Each path below is one point turned by a fixed rotation once a step. After each direction that follows a path, write how fast that rotation turns it, in degrees per step (0 if it stays still).
Each turn is a multiple of 5 degrees from 10 to 175, or 0.
Each row of a path follows its step; steps can be skipped.
Path 1:
step 0: [ 2.47 -0.10 -1.64 -3.01  2.36 -1.05 -0.18 -0.33 -0.30 -1.61  1.93 -0.20
 -0.04  1.62 -1.08  0.21  1.91 -0.72  0.86  1.33 -0.67  1.82 -1.42  0.96
 -1.78  4.17 -1.80]
step 1: [ 4.07  1.55 -0.51 -1.33  1.94  0.48 -0.68 -2.08  2.21 -1.11 -0.49  1.77
 -3.22 -0.93 -1.70 -0.22  0.96  0.43  0.89  1.59 -2.63  0.57 -0.91  0.96
 -1.48  0.88 -1.89]
step 2: [ 2.44  2.87  0.63  0.89 -1.85  0.81 -2.38  0.10  2.70 -0.65 -0.35  3.42
 -1.83 -1.62  2.31  1.50  1.19  1.18  3.05  0.36 -1.49  1.10  0.22 -0.57
 -0.78 -0.21 -0.45]
step 3: [ 0.46  2.25 -1.41 -0.45 -1.48 -1.90 -3.52  2.57  0.60  0.49  0.83 -0.19
 -0.25  0.01  4.06  0.86  0.99  0.27  2.23 -1.53  0.76  2.00  1.14 -0.42
 -1.89  2.16 -1.04]
step 4: [ 0.09  0.45 -3.28 -0.32  1.42 -3.75 -1.01  0.81 -0.12  0.62 -0.35 -0.96
 -2.96  1.18  1.30 -1.18  0.23  0.46 -0.29 -1.18  0.13  0.56  1.99  2.06
 -2.14  2.60 -3.16]
step 5: [ 0.65  0.30 -1.04  2.37  0.41 -1.96  0.77 -1.06  0.41 -0.91 -1.63  2.12
 -4.15  1.84 -0.78 -0.13  0.12  3.02 -0.09 -0.20 -0.68 -0.70  1.68  4.00
 -0.96  0.34 -1.25]
step 6: [ 0.50  0.22  0.89  2.96 -1.04  1.22 -1.66 -0.09  1.14 -1.76  0.55  1.87
 -1.33  1.96  0.57  2.19  1.72  4.75  0.47 -0.76  1.34  1.31  0.97  2.35
 -0.62 -0.55  1.80]
step 7: [-0.39 -0.95  0.17  0.69  2.02  0.25 -2.06  1.17  1.22  0.25  3.08 -1.55
 -0.69  1.25  2.39  1.43  2.90  3.46 -1.19 -0.52  2.15  2.68  1.39 -0.69
  0.02  0.88  0.75]
step 8: [-0.93  0.07 -0.17 -0.84  4.25 -2.89  1.12 -0.16  0.26  0.57  1.69 -1.46
 -2.04  0.57  0.36  0.89  2.02  1.83 -1.15  1.43 -0.84  1.64  3.35 -1.03
  1.72  1.59 -1.03]
step 9: [-0.70  2.93  1.01 -0.60  1.45 -1.14  0.67 -1.12 -0.40 -2.20 -0.79  0.90
 -1.28  0.97 -2.88  1.68 -0.39  2.21  0.42  2.19 -1.96  0.93  4.38  0.40
  1.70  0.49 -0.16]
step 10: [ 0.42  2.99  1.26 -0.61 -0.66  3.41 -2.49 -0.42  0.14 -3.46  0.48  0.76
 -0.28  0.91 -0.88  0.58 -2.08  1.90 -0.07  0.89  1.58  0.99  3.80 -0.98
  0.07  0.05 -0.03]
step 11: [ 1.40  0.60  0.45 -1.47  0.49  2.06 -1.08 -0.23  0.19 -0.38  1.99 -0.09
 -1.82  0.46  3.69 -0.48 -2.33  0.98 -0.71 -0.20  3.66  0.05  2.84 -2.41
  1.23  2.28 -0.65]
Directions:
[-0.19 -0.09 -0.22  0.75  0.51  0.50  1.62  0.41  0.72  0.73  0.35  1.21
 -1.00  0.17  0.42 -0.55  0.16 -0.25  0.02  0.36  0.10 -0.62  0.26 -0.92
  0.18 -0.49 -1.22]	110
[-1.08  0.08  1.14 -0.58 -1.02  0.48 -0.51  0.46  0.69 -0.65  0.56  0.84
  0.29 -0.29  0.98 -0.27  0.35  0.24 -0.12 -0.94  1.18  0.82 -0.54 -0.36
  0.21 -0.20 -0.29]	90
[-0.60  0.52 -0.17  0.35 -0.91  0.90  0.04  1.04  0.46  0.74 -0.19  0.77
  1.20  0.72 -0.64  1.30  0.18  0.01  0.71  0.70  0.05 -0.29  0.67  0.26
 -0.64  0.32  0.54]	100
[ 1.18 -0.50  0.35  1.15 -0.76  1.38 -0.45  0.49 -0.11 -0.17  0.10 -1.01
 -0.44 -0.74  1.10 -0.40  0.52  0.12  0.67  0.52  0.09 -0.33  0.51 -0.20
  0.35 -0.26  0.77]	85
[-0.36  0.33  1.15  0.38  1.49 -0.18  0.16 -0.09  0.17 -0.16 -0.23 -0.17
  1.19  0.31  0.83 -0.40 -0.85  0.62 -0.63  0.66  0.68 -0.24  1.29  0.49
  0.24 -0.57  0.37]	20
[-0.26 -0.66  0.45 -0.58 -0.15  0.67 -0.11  0.35  0.43 -0.48 -0.12 -0.07
 -0.15  1.04 -1.00 -1.93 -0.60  0.82  1.12 -0.02 -0.86 -0.06  0.14  0.54
 -0.06  0.23 -0.24]	80
Path 2:
step 0: [-0.87  1.11  3.03 -2.01  2.21  0.50  2.34  1.51 -1.68 -2.05 -1.37 -0.89
  1.05  0.53 -2.82  1.35 -1.55  2.76  0.74  1.69  0.29 -2.57 -0.84  0.98
  2.73  0.11 -1.53]
step 1: [-0.13 -1.50  2.09 -1.05 -2.70  3.61 -0.93  0.96  2.02  0.53  1.06  3.34
  0.69 -0.58 -2.08 -0.28 -1.19  1.39  0.74  0.34 -0.03 -0.68  1.43  1.20
  0.31  2.43 -3.84]
step 2: [ 3.26 -1.77 -1.30  1.36 -0.62 -0.35  0.87  1.03 -0.20 -2.06  2.12  0.65
 -0.86  1.79 -4.26 -1.39  2.37  0.87  2.68  0.86  0.40 -0.55 -0.97  0.43
  2.39  2.31  0.66]
step 3: [ 0.37 -1.20 -2.05 -0.50  0.87  2.13 -1.14 -0.29 -0.13  1.63  1.07  0.45
 -2.36 -1.69 -3.86  1.02  2.93 -2.48 -3.27  0.58  1.31 -0.48  1.47  1.45
 -1.37  1.80  0.08]
step 4: [ 1.57 -0.72 -2.21 -0.03 -1.19  0.14 -3.61  0.33 -1.65  1.60  2.72 -1.73
 -1.51  3.12  0.16  0.29  2.57 -1.07  0.69 -1.67  0.27 -2.89 -0.39 -1.66
 -0.69 -2.86  0.58]
step 5: [-0.15 -0.21 -0.79 -2.48  2.20 -2.11  0.63 -0.38 -5.07  0.42  0.47 -0.63
 -1.88 -0.98 -0.96  2.11 -1.78 -0.74 -2.15  0.01 -1.99 -2.13  1.34  0.07
  1.02 -2.64 -0.12]
step 6: [-1.43 -0.10  2.26 -2.35 -3.21 -1.41 -0.40 -0.47 -0.16  2.12 -0.48  0.87
  1.97  0.81 -0.97 -0.38 -0.94 -0.13 -0.36 -0.84 -0.62 -2.40 -0.57 -1.19
 -1.48 -3.25 -4.41]
step 7: [ 0.61 -1.35 -1.75 -2.92 -0.35 -3.30  2.19 -0.29 -1.28 -1.37  1.81  0.65
  2.89 -0.54 -0.91 -1.03 -2.74 -0.02  3.66  0.30 -1.49 -0.29 -0.73  0.16
  1.51  1.91 -1.85]
step 8: [-1.63 -1.21 -0.34 -0.14 -1.44 -0.95  0.10 -1.93  0.89 -2.06 -1.02  3.02
  0.93 -0.98 -3.93 -1.86 -0.75 -1.75 -1.82 -0.49  3.26  0.26 -1.28  0.03
 -1.96  2.75 -1.20]
step 9: [-0.16  0.59 -3.68 -0.78 -0.30  0.81 -2.60  1.09  0.84 -2.47  1.47 -2.61
  1.90  0.65 -0.18  0.98  1.74 -1.10  2.17  0.13  2.20 -1.18 -2.79 -1.13
 -1.70  3.20 -0.28]
step 10: [-1.04 -0.92 -1.57  0.49  0.55  1.11 -2.29  0.03 -2.84 -3.61  0.86  1.26
 -3.30 -2.36  0.68  2.02 -1.75  0.32 -2.29 -1.17  2.05 -2.04  0.13 -1.12
 -0.39  0.94  2.33]
step 11: [-0.95  1.93  1.08  1.10 -1.63  0.32 -1.90  3.07 -0.01 -1.56 -1.63 -1.68
 -0.63 -0.98 -0.31  2.39  1.66  1.13 -0.85  1.49 -0.18 -4.10 -2.15 -1.56
 -0.15 -3.21 -1.61]
Directions:
[ 0.79 -0.04  0.99  0.25 -0.85 -0.71  0.02 -0.03 -0.14 -0.04 -0.06 -0.97
  0.69  0.59 -0.10 -0.61  0.92  1.00  0.00 -0.41  0.48 -0.76 -1.51  0.59
 -0.21 -0.36  0.83]	160
[-1.18  0.78  0.12 -0.82  0.08  0.17  0.57  0.15  0.04  0.07 -1.34 -0.12
 -0.23 -0.02 -1.18  0.23  1.41  0.38 -0.96  0.65  0.08  0.66 -0.35 -0.16
 -0.77 -0.27 -0.48]	135
[ 0.35  0.54 -0.05  0.89  0.66  0.11  0.91 -0.42  1.38  0.09 -0.26 -0.96
 -0.19  0.10  0.94 -0.66 -0.37  0.76 -0.49 -0.61 -0.67  1.35  0.50  0.18
 -0.60 -0.38  0.29]	0
[-0.08  0.63 -0.08  0.12 -1.09  0.92 -1.81  0.72 -0.06  0.44 -0.15 -0.84
  1.00  0.03  0.01 -0.80 -0.09 -0.50 -0.11  0.07 -1.24  0.49 -0.02  0.04
 -0.21  0.27 -0.65]	140
[ 0.87  0.86 -0.75 -0.31  0.76  0.56  0.20  0.03 -0.49 -0.23 -0.98  1.07
  0.94 -0.30  0.84 -0.46 -0.58  0.20 -0.23 -0.60  0.66 -0.12 -1.36 -0.51
 -0.26  0.29 -0.71]	35
[ 0.90 -0.23 -0.78  0.21 -0.12 -0.60 -0.10  0.62  0.02  1.14 -0.13  0.58
 -1.27 -0.46  0.86 -0.16  1.14 -0.35 -1.00  0.20 -1.09 -0.59 -0.43 -0.12
  0.43 -0.69 -0.05]	45
[-0.50  1.00 -0.66  0.70 -0.01  0.11 -0.46 -0.03 -0.44  0.10  1.31 -0.21
 -0.77  0.28  0.03  0.93 -0.04 -0.44 -0.32 -0.43  0.90  1.09 -1.25  1.09
  0.21 -0.42 -0.24]	60
Path 3:
step 0: [ 0.78  2.35 -0.01  1.66 -0.61 -0.39  1.18 -0.66 -0.51 -5.04 -1.33 -1.50
  0.45 -1.32  1.29  0.47 -1.25  0.59  2.40  2.93  1.17  0.83  0.17  2.93
 -0.20 -1.99  0.22]
step 1: [ 1.10 -0.07 -0.42 -1.40 -0.21 -0.45  0.99 -0.82  3.70  1.82 -1.59  2.12
 -0.30  1.52 -2.59  0.55  0.79  1.26 -1.43  2.51  2.72  0.16 -2.00  3.85
 -0.50 -1.39  0.27]
step 2: [-0.03 -1.18  0.18 -1.00 -1.17 -1.87 -1.90  1.40  2.41  0.84  0.39 -3.12
 -1.27  1.54  2.89 -1.04  0.48  0.08  4.58  1.44  0.18 -2.27 -0.86  1.40
 -1.15 -0.36  0.81]
step 3: [-0.65  3.24 -0.05 -1.32  1.88 -1.76 -1.89  1.20  0.63 -2.49 -2.02  1.22
  0.68 -0.58  0.59 -2.47 -2.16  1.80  1.41  0.56  0.75  2.08  1.62  3.14
  1.10 -1.12 -1.42]
step 4: [ 0.59  1.45  1.56 -0.30 -2.47  0.71 -1.03 -0.85 -0.50  2.45  2.56  0.88
 -1.75  1.70 -2.36  1.28 -0.86  1.95  1.46  2.88  2.68  0.99 -1.19  2.07
 -0.68 -1.97 -1.12]
step 5: [ 1.29  0.52 -1.06 -1.31 -1.14 -1.53  1.99 -1.62  0.01 -1.41 -2.04 -3.87
  0.00  0.10  1.33 -1.24  0.60  2.60  2.99  0.62  2.49 -2.06 -1.20  1.25
  0.52 -0.72  1.95]
step 6: [-0.57  0.02 -2.07  0.77 -0.70 -0.39 -0.08  0.65  4.36 -1.72 -1.05  2.81
  0.57 -0.61  0.53 -2.09  1.08  1.45  0.61  2.41  0.46  1.31 -1.23  3.31
  0.89 -0.81 -3.19]
step 7: [ 0.06  0.01  2.94  0.13  0.95 -0.34 -1.62  1.15  1.30  1.35 -0.59 -1.43
 -1.60  2.11  1.51  3.26  0.05  0.74  2.14  3.35  1.63  1.84  0.20  2.52
 -2.29 -1.42  0.94]
step 8: [ 1.33  1.51 -0.21 -2.43  0.59 -0.97 -0.68 -0.75  0.84 -0.48 -0.95 -0.85
  0.73  1.21 -1.84 -4.52 -1.93  0.71  2.08  0.74  0.41 -2.11  1.31  2.76
 -0.16 -2.21  2.21]
step 9: [-0.04  1.81 -0.82 -0.91 -2.88 -2.31 -2.04  0.98  1.39 -1.17  1.53  1.12
 -1.93 -1.56 -0.80  0.47 -0.44  1.31  2.45  0.10  2.22 -0.13 -2.91  2.38
  0.28  0.60 -3.05]
step 10: [-0.32  2.08  1.00  0.50 -0.33 -0.95  0.79  0.09 -0.47  2.66 -2.48 -1.91
  0.25  0.86  2.64  0.20  0.75  3.41  1.58  2.87  2.23  2.22 -0.41  1.03
  2.12 -1.71  1.14]
step 11: [ 0.98 -0.72 -2.26  0.13  0.07  2.22  0.89 -1.75  1.87 -2.81  0.56  0.12
 -0.32  2.49  0.60 -2.26 -1.55  1.54  1.39  2.63  1.07 -1.52  0.95  2.64
 -1.26 -2.80 -1.56]
Directions:
[-0.98  0.29  0.46 -0.84  0.23 -0.31  0.12 -0.09 -0.23 -0.38  0.73 -0.16
 -0.17  0.02 -0.67 -0.88  0.67  0.02  0.28  0.56  0.33  0.76  1.52 -0.43
 -1.57  0.84 -0.21]	80
[-0.71  0.28 -1.56  0.17  0.75  0.44  0.17  0.52 -0.44 -0.90 -0.10  0.30
  0.99  0.82 -0.68 -0.69 -0.10 -0.08 -0.67 -0.42  0.60 -0.22  0.55  1.27
  0.68  0.19  0.33]	140
[-0.64 -0.12 -0.77 -0.07  1.46  0.23 -0.03 -0.37  0.57  0.01  0.57 -0.93
  0.87 -1.18 -0.15 -0.35 -0.82 -0.03  0.87  0.00  0.12 -0.65 -0.50 -0.88
 -0.45 -1.05 -0.21]	125
[ 0.83  0.54 -0.11  0.60 -0.18  0.30  0.21  0.24 -0.62 -0.39  0.68 -0.84
 -0.70 -1.06 -0.34 -0.61  0.54  0.60 -0.92  1.01  1.26 -0.16 -0.07 -0.74
  1.12  0.11 -0.21]	70
[-0.29 -0.23 -0.13  0.85 -1.37  0.76 -0.06 -0.09  0.58  0.72  1.42  0.77
  0.44  0.43 -0.46 -1.23  0.03 -0.71  0.30  0.83 -0.82 -0.28  0.02  0.02
  0.34 -0.45 -0.42]	155
[ 0.85 -0.14  0.27  0.23  0.88 -0.65 -0.98  1.43  1.07  0.12  0.00 -0.12
 -0.29 -0.50 -0.36 -0.16  0.27 -1.23 -0.67  0.66 -0.38 -0.70  0.36  0.57
 -0.51  0.04  0.91]	65
[ 0.45  0.52 -1.34 -0.36 -0.56  0.66 -0.62 -0.61 -0.61 -0.32 -0.84 -0.29
 -0.61 -0.05  1.03 -0.55  0.33 -0.08  0.53  0.36 -0.92 -0.71  1.02 -0.51
 -0.24 -0.33  1.06]	130
[ 0.43 -0.06 -0.21  0.63  0.54  0.66  0.00 -0.77 -0.41  1.08 -0.92 -0.67
 -0.53 -0.45 -0.18 -0.65 -0.39 -1.01  0.73  0.16  0.23  0.33 -0.16  1.11
 -0.14  1.36 -0.93]	0
Path 4:
step 0: [ 3.12 -1.16  1.99 -0.48 -1.88 -0.11  1.62 -0.44  0.15  0.86  0.41  1.17
 -0.24 -4.68  0.23 -0.56  1.67 -0.16  0.82  0.44  1.39 -1.67  1.44 -3.16
 -0.23 -0.11 -1.64]
step 1: [-1.06  1.89  3.83 -0.75  2.57 -0.24  0.35  0.16  1.28 -0.96 -1.43  2.75
 -0.35 -0.02 -0.33  1.32  1.50  0.32 -1.05 -3.64 -1.14 -1.46  0.38  0.18
 -1.70  0.18  2.10]
step 2: [ 0.85 -0.12 -1.98  1.43  0.36  2.60 -0.47  0.26 -0.81 -3.35 -0.22 -0.42
 -1.85  1.47  0.69  1.90  1.66  1.12 -1.18 -0.15  0.90 -0.02 -3.27  2.78
  1.59  1.80  1.15]
step 3: [ 2.55 -0.99 -1.58 -0.17  1.32  1.31 -3.42  0.91 -1.19 -0.74  1.46  1.48
  0.76 -1.77 -1.08 -0.77  0.19  1.04 -0.13  3.10  1.43  2.73  0.96 -2.04
  1.19 -0.88 -1.61]
step 4: [-1.62 -0.19  1.56 -2.38  1.27 -1.77 -1.66  3.37  0.24  2.49  0.85  0.31
 -1.12 -0.86 -0.06 -1.06 -0.11 -2.66 -0.85 -0.57 -3.51  1.01  0.96 -0.86
 -0.07  1.50  1.06]
step 5: [-0.66 -0.45 -0.42 -0.01 -1.20  0.77  2.22 -0.90 -2.38  1.90 -0.04 -2.35
  0.89  0.08 -1.09  1.58 -1.27 -0.74 -3.07  0.84 -0.10 -1.09 -1.82  2.01
 -2.05  3.13  2.56]
step 6: [ 1.11  2.03 -2.18  2.28  0.62  1.96 -2.28 -1.32 -0.28  1.51 -2.00 -1.80
  2.09  0.22 -2.91 -0.82 -0.92  1.35 -0.67  0.59  0.74 -1.43  0.46 -0.12
 -0.29 -3.52 -0.63]
step 7: [ 0.23 -1.58 -0.02  0.90 -0.70  1.06 -0.01  1.55  1.79  1.15 -0.02 -1.25
 -2.52 -0.10 -0.66 -2.71  1.71 -2.36  3.51 -2.11 -1.80  1.51  1.50  1.17
 -0.44 -2.10 -1.87]
step 8: [ 1.06 -3.98  1.17 -0.86 -0.03 -0.73  3.57 -0.56  0.52 -1.55  2.53  0.56
  2.48 -0.06  0.90 -1.38 -0.24 -0.32  0.89 -0.26 -0.11 -0.77  0.91  1.19
 -2.64  1.07  2.50]
step 9: [-1.15  1.56 -0.13  2.14  1.57 -0.86  0.63  0.37  0.11 -2.95 -2.39 -0.11
  2.79 -0.43  3.07 -1.36 -0.57  1.51 -2.86  0.13 -0.44 -3.07  0.06 -0.71
  1.01 -1.39  0.51]
step 10: [ 0.05  0.67  0.38  1.61 -1.19  1.01  1.89  1.27 -0.83 -1.95 -1.16 -0.94
 -2.69 -1.95 -0.64  1.94  0.90  0.26  0.09 -0.57 -1.54  2.58 -2.34 -2.00
  1.80 -1.83 -3.33]
step 11: [ 3.00 -1.45  1.85 -2.63 -0.10  0.38  0.07 -0.68 -0.27  0.90  2.87  2.98
  0.71 -1.87 -2.14  2.21  0.30  0.08  2.40 -0.73 -1.18 -1.39 -0.57 -0.55
  2.15 -0.07  1.05]
Directions:
[-0.49 -0.02 -0.57 -0.21 -0.10 -0.92  0.51  0.67 -0.28 -0.81  0.62  0.24
  0.86 -0.22  0.86 -0.43 -0.65 -0.41 -1.14  0.90 -0.86  1.36 -0.20 -0.31
  0.94 -0.17  0.05]	65
[ 0.72 -0.35 -0.05 -0.13 -0.38 -0.87  0.64  0.44  0.50 -0.18 -0.51 -0.67
 -0.16 -0.12 -0.47  0.98  0.43  0.23  1.14  1.50 -0.29  0.31 -0.67  1.11
  0.10  0.35  1.13]	125
[ 0.91 -0.34  0.22 -0.92  0.51  0.32  0.69  0.03  0.80  0.42 -0.67  0.77
 -0.17 -0.18  0.29  0.01 -1.10 -2.01  0.42 -0.40  0.35  0.26  0.15 -0.58
  0.12  0.33  0.68]	100
[ 1.42  0.50 -0.17  0.57  0.32 -0.72  0.10  1.19 -0.75  0.44  0.83  0.51
 -1.01 -0.34 -0.21 -0.12 -0.66 -0.17  0.56  0.23  0.29  0.04  0.11  0.48
 -0.09 -0.90 -1.37]	100
[-0.06  0.00 -0.82  0.61  0.97  0.63  1.39  0.56  0.64  0.59 -0.56  0.19
  0.28  1.20 -1.00  0.33  0.34  0.57 -0.44  0.10  0.41  0.20 -0.11 -0.37
  1.17  0.29 -0.76]	95
[ 0.26  0.41  0.47 -0.31  1.39 -0.49 -0.67 -0.70 -0.15  0.26 -0.84  0.90
  1.22 -0.17 -0.27  0.14 -0.36  0.69  0.30  0.60 -0.70 -0.25  1.42  0.49
  0.44 -0.67  0.18]	135
